<5>: [+1.47 +1.36 +1.51 -6.51 -1.61 -8.81 -0.90 +6.86 +7.40 +4.42]
<108>: [+4.44 +4.38 +4.01 -0.92 -2.57 +0.63 -0.34 -1.55 -0.52 +5.75]
<71>: [+4.44 +4.38 +4.01 -0.92 -2.57 +0.63 -0.34 -1.55 -0.52 +6.08]
<139>: [+0.77 +0.54 +0.81 -2.48 -2.80 +2.23 -2.87 -0.70 -0.57 +0.42]
next: [-1.61 -8.81 -0.90]	[+6.86 +7.40 +4.42]
next: [+1.36 +1.51 -6.51 -1.61]	[-8.81 -0.90 +6.86]
Table of tags by key:
[+6.86] -> q_360
[-1.62] -> q_163
[-1.60] -> q_343
[-2.80] -> q_207
[-1.61] -> q_281
[-2.56] -> q_285
[-2.57] -> q_704
join <5> 4: 	q_281
find: [+0.77 +0.54 +0.81 -2.48 -2.80 +2.23 -2.87 -0.70 -0.57 +0.42]	<139>

